In the rows, 128 means zero.
One turn moves every row onto another: examples first, then more rows asked
gofek: [124 151 109 123 131 140 112 126 131 123 150 149 112 102]
Mavu: [119 118 110  99 110 151 129 128 162 109 161 145 135 115]
zur: [118 152 105 112 103 149 121 121 135 115 127 153 129  90]
sozuz: [120 104 110 111 105 141 130 129 157 119 151 165 133 118]
dak: [130  99 102 111 123 142 129 144 164 106 138 147 117 117]
lodun: [122 120 102 134 112 132 123 138 171 114 139 171 142 137]
Geruv: [123 128 102 126 124 150 126 117 136  96 122 148 150 135]
lalu: [124 155  98 111 110 133 130 140 118 116 127 161 123 110]
pumur: [139 114 106 111 127 143 134 132 165  95 155 145 131 106]
Fizug: [125 143 105 114 109 147 120 159 179 122 124 158 124 106]
Zisab: [124 165 109 106 110 145 129 153 168 117 147 158 139 112]
tak: [123 123 102 128 125 150 122 113 139 100 120 150 149 132]
kevef: [120 145 110 115 101 142 121 156 168 130 128 168 128 112]
basi: [124 126 101 125 127 149 124 117 138  96 121 145 149 136]
Puzi: [124 141 110 130 133 138 108 124 135 126 137 152 110 100]
sugo: [123 148  92 109 115 140 125 146 126 112 115 152 115 108]
darad: [129 160 103 106 115 144 128 163 166 114 139 154 130 117]
tek: [124 143 110 130 130 138 109 126 132 128 139 156 107 104]
fali: [109 131 104 122 105 144 121 135 175 113 148 154 147 138]
luzom: [125 151 107 122 135 136 111 131 129 121 147 149 111 107]
gub: [118 146 107 121 128 142 106 129 134 127 141 143 107 106]
Niv: [118 128  94 120 121 144 121 150 177 104 134 140 133 140]
Rogud: [132 114 106 111 120 131 139 139 147 108 160 166 132 128]
nore: [115 146 108 121 126 142 104 130 134 131 141 145 111 108]
vevan: [124 115  99 102 121 141 132 152 151 108 150 146 121 135]
Baseg: [139 149 107 120 117 129 131 158 166 115 132 174 132 109]
pib: [120 148 102 115 102 136 126 125 125 118 126 168 129  99]
Sotu: [126 122 102 132 122 141 120 135 187 102 134 152 138 120]
pero: [129 133  96 127 128 131 131 148 168 100 146 155 141 142]
madaf: [118 127 100 124 122 151 121 120 137  98 120 148 147 137]
vef: [122 125 101 128 125 147 124 118 140  98 115 150 146 135]
zegul: [128 136 105 127 118 141 129 128 178  98 153 151 149 124]
liso: [130 154 100 111 116 147 123 128 137 101 124 144 124  87]
kuz: [131 143  96 116 121 140 124 138 134 105 111 145 115  93]
Solu: [139 151 110 122 116 139 129 151 174 112 133 168 133  98]
keza: [121 126 101 124 125 154 124 117 140  96 118 146 145 135]

vef moves to madaf
sozuz moves to Mavu
liso moves to kuz
Where do these go?
pero moves to lodun
Baseg moves to kevef

One turn moves every row onto another: examples first, then more rows asked
talo: [116 133 143 118 104 131 122 117  94 118 133 123 156 123 164 101 144 126
 125 110 121 163 125 136 123 161 147 132 123  97 103 139 161 110 135]
kulo: [144 141 117 148 112 126 128 158  96 125 128 122 138 147 129 132 110 120
 111 141 111 162 142 149 145 154 135 144 127 136 122 114 140 117 123]
vor: [131 149 105 145 133 143 101 155 112 140 138 137 123 132 146 107 114 129
 116 140 120 157 131 147 134 160 136 141 146 126 127 116 129 101 118]
roluz: [132 162 133 149 106 109 127 144  99 135 131 116 134 154 150 129 114  93
 119 107  92 155 133 147 136 132 127 148 108 131 111 123 139 121 117]
pek: [129 149 128 150 100 106 124 142  93 128 113 111 143 154 143 122 124 109
 112 120  96 149 143 151 131 134 130 146 106 128 116 101 131 125 108]
Galav: [133 138 140 149 102 127 120 124  92 109 131 122 142 136 146 105 124 131
 132 106 120 147 129 140 115 151 129 122 126 106 100 134 145 119 161]
beke: [134 137 116 159 113 127 126 159  97 127 143 125 143 149 122 129 113 120
 107 137 120 163 135 145 143 146 146 145 130 116 107 101 145 117 116]
Voke: [126 138 126 143 104 135 118 135  91 102 129 143 154 123 152 115 129 136
 139 126 114 157 126 125 120 157 126 125 136  99 102 124 150 112 157]
Nal: [123 154 109 149 132 137 111 148 114 141 144 148 116 134 155 118 125 125
 120 132 109 167 120 138 125 151 140 148 150 117 118 105 135  87 117]
fur: [109 151 109 148 127 139  99 156 106 147 142 146 117 137 148 113 126 125
 120 132 121 159 119 148 126 162 136 136 145 121 114 100 131 102 110]
Big: [115 141 125 129 116 126 106 125 100 117 124 138 149 117 167 102 133 134
 136 119 118 160 114 139 115 160 124 124 129  88 105 134 138 103 135]
muro: [139 144 142 142 102 119 117 119  96 116 127 119 143 135 145 110 125 138
 133 101 121 154 131 145 114 151 127 128 121 102 101 131 147 120 155]
timu: [107 164 138 130 103 122 119 132  95 125 117 123 150 148 162 111 150 102
 123 126  83 130 140 143 125 134 153 156 117 130 114 103 156 115 106]
rabav: [133 138 131 138 103 135 112 132 100 110 134 140 159 124 148 118 128 140
 135 131 113 163 128 132 120 157 129 124 134  94 102 122 153 114 154]
savos: [113 155 116 137 121 147 107 131 113 137 131 130 129 140 164  92 138 119
 119 138 119 145 118 145 121 158 165 147 144 134 133 129 164  94 110]
kizu: [106 167 129 122 113 130 108 136 103 129 118 128 143 144 171 111 148 100
 123 135  87 135 133 145 124 149 156 155 121 143 122 130 161 119 112]
bol: [117 151 117 146 121 153 105 146 109 142 139 141 124 130 150 105 118 126
 121 131 118 151 128 143 129 159 145 129 149 120 124  96 132  88 104]
vut: [108 162 137 129  99 124 116 134  98 138 136 128 143 154 168 122 152  87
 125 124  81 152 124 146 127 138 151 153 120 135 113 123 160 112 110]
rone: [139 135 119 157 105 135 121 153 102 135 136 122 142 141 131 122 107 121
 109 133 115 164 142 144 142 149 137 132 131 122 121  93 131 111 110]
Zar: [111 154 122 145 119 135 107 128 115 146 143 132 131 144 173  94 147 107
 117 123 106 158 112 139 118 140 163 159 138 122 122 122 162  92 107]
las: [124 160 124 152 116 104 124 145 100 123 115 114 132 151 148 128 119 104
 113 110 105 143 136 149 128 133 138 150 102 125 104 115 136 131 109]
kot: [132 156 126 140 112 107 122 142  94 124 113 106 144 155 148 117 123  99
 116 123  98 138 140 155 136 136 136 153 107 135 121 132 144 126 115]
Vuku: [118 147 148 110 105 127 111 124  86 117 135 129 149 126 153 118 146 125
 136 107 103 150 140 148 124 157 128 130 123 103  95 132 141 121 148]
tor: [101 158 120 147 117 143 108 132 113 146 140 126 131 141 167  92 137 111
 119 118 125 144 117 138 119 147 167 144 136 124 122 118 171 109 103]
Sikot: [143 148 120 160 114 128 135 151 104 132 147 127 131 148 131 133 105 115
 115 129 109 168 133 139 144 138 137 145 136 119 115 107 146 101 123]
sapi: [ 98 170 129 127 108 128 117 136  98 127 127 128 143 151 161 130 150  94
 132 131  91 132 133 144 126 140 157 145 122 130 109 115 164 121 107]
tosub: [113 138 118 134 112 128 111 126  95 110 123 133 146 117 170  99 139 135
 134 115 123 159 118 130 117 155 124 132 130  89 105 137 137 104 136]
rituf: [110 130 136 119  97 136 122 119  89 113 136 119 150 125 164 105 152 128
 122 118 120 163 127 134 122 157 144 132 124  98 102 142 151 112 138]
sem: [104 162 131 140 115 145 112 128 112 136 125 131 130 136 169  89 139 116
 119 120 109 135 127 137 116 150 168 147 135 126 124 107 161  94 101]
Kovit: [117 142 146 120 102 132 111 125  85 116 138 123 140 130 157 115 146 123
 130 108 104 148 138 146 119 157 128 125 121 106  95 138 132 123 153]

roluz moves to vut
savos moves to vor
Where do these go?
las moves to sapi
Kovit moves to rituf
pek moves to timu
muro moves to Vuku

One turn moves every row onto another: examples first, then more rows asked
vup: [141 122 123 134 135 109 131 135 147 124  97 128 153 131 127 123 125]
por: [138 120 143 152 150 132 117 116 113 117 131 129 125 136 127 141 111]
bizav: [112 130 113 136 149 140 127 130 130 107 116 135 151 134 117 133 121]
Lafes: [142 123 110 139 140 138 137 134 134 117 103 129 152 120 114 125 122]
keme: [105 128 129 124 125 104 146 139 115 115 143 137 116 135 121 139 127]
Mor: [142 118 118 137 128 132 132 124 142 122 105 119 156 137 128 122 120]
pof: [155 123 129 133 137 138 133 134 140 121 100 131 135 116 124 121 132]
luzo: [121 129 129 119 127 121 143 145  99 127 136 140 119 136 119 151 133]
Zok: [132 120 113 135 121 106 121 129 102 123 156 120 149 140 126 117 126]
Baz: [122 122 144 120 115 112 136 135 108 119 142 128 123 146 125 150 123]
nuvef: [139 122 115 137 134 121 135 136 155 127 107 127 137 121 124 112 135]
bami: [124 136 126 133 138 104 131 135 109 122 145 150 126 119 133 111 141]
fulo: [120 127 123 127 136 135 120 123 141 131 108 124 152 155 140 133 134]
lop: [115 129 136 120 121 125 145 133 113 127 143 137 110 138 132 136 137]
zor: [126 121 123 144 140 119 120 117 129 154 130 122 118 150 144 132 136]
Nibu: [114 121 118 123 116 124 142 137 106 125 149 123 123 142 114 145 128]
dof: [133 115 119 128 135 132 119 145 151 121 127 116 125 125 108 120 148]
toti: [109 128 110 155 157 111 127 121 117 132 125 137 134 139 127 140 116]
pulu: [131 122 119 122 140 107 115 148 142 131 105 126 140 142 120 136 146]
vakof: [132 115 117 153 144 130 120 128 126 127 147 115 110 124 107 124 125]
doki: [137 133 122 132 135 135 133 132  95 133 146 140 129 127 137 115 145]
mopu: [142 125 118 130 130 123 122 137  82 128 140 133 146 135 126 130 131]
veba: [140 124 143 129 144 145 117 135 135 100 117 130 133 123 113 132 129]
Zapog: [146 119 127 141 153 103 116 144 115 144 123 129 115 131 114 144 136]
Sesa: [134 127 142 133 126  94 121 129 113 117 149 133 136 136 139 114 130]

vakof moves to toti
doki moves to Zok
Where do these go?
vup moves to pof
dof moves to bizav
luzo moves to Baz

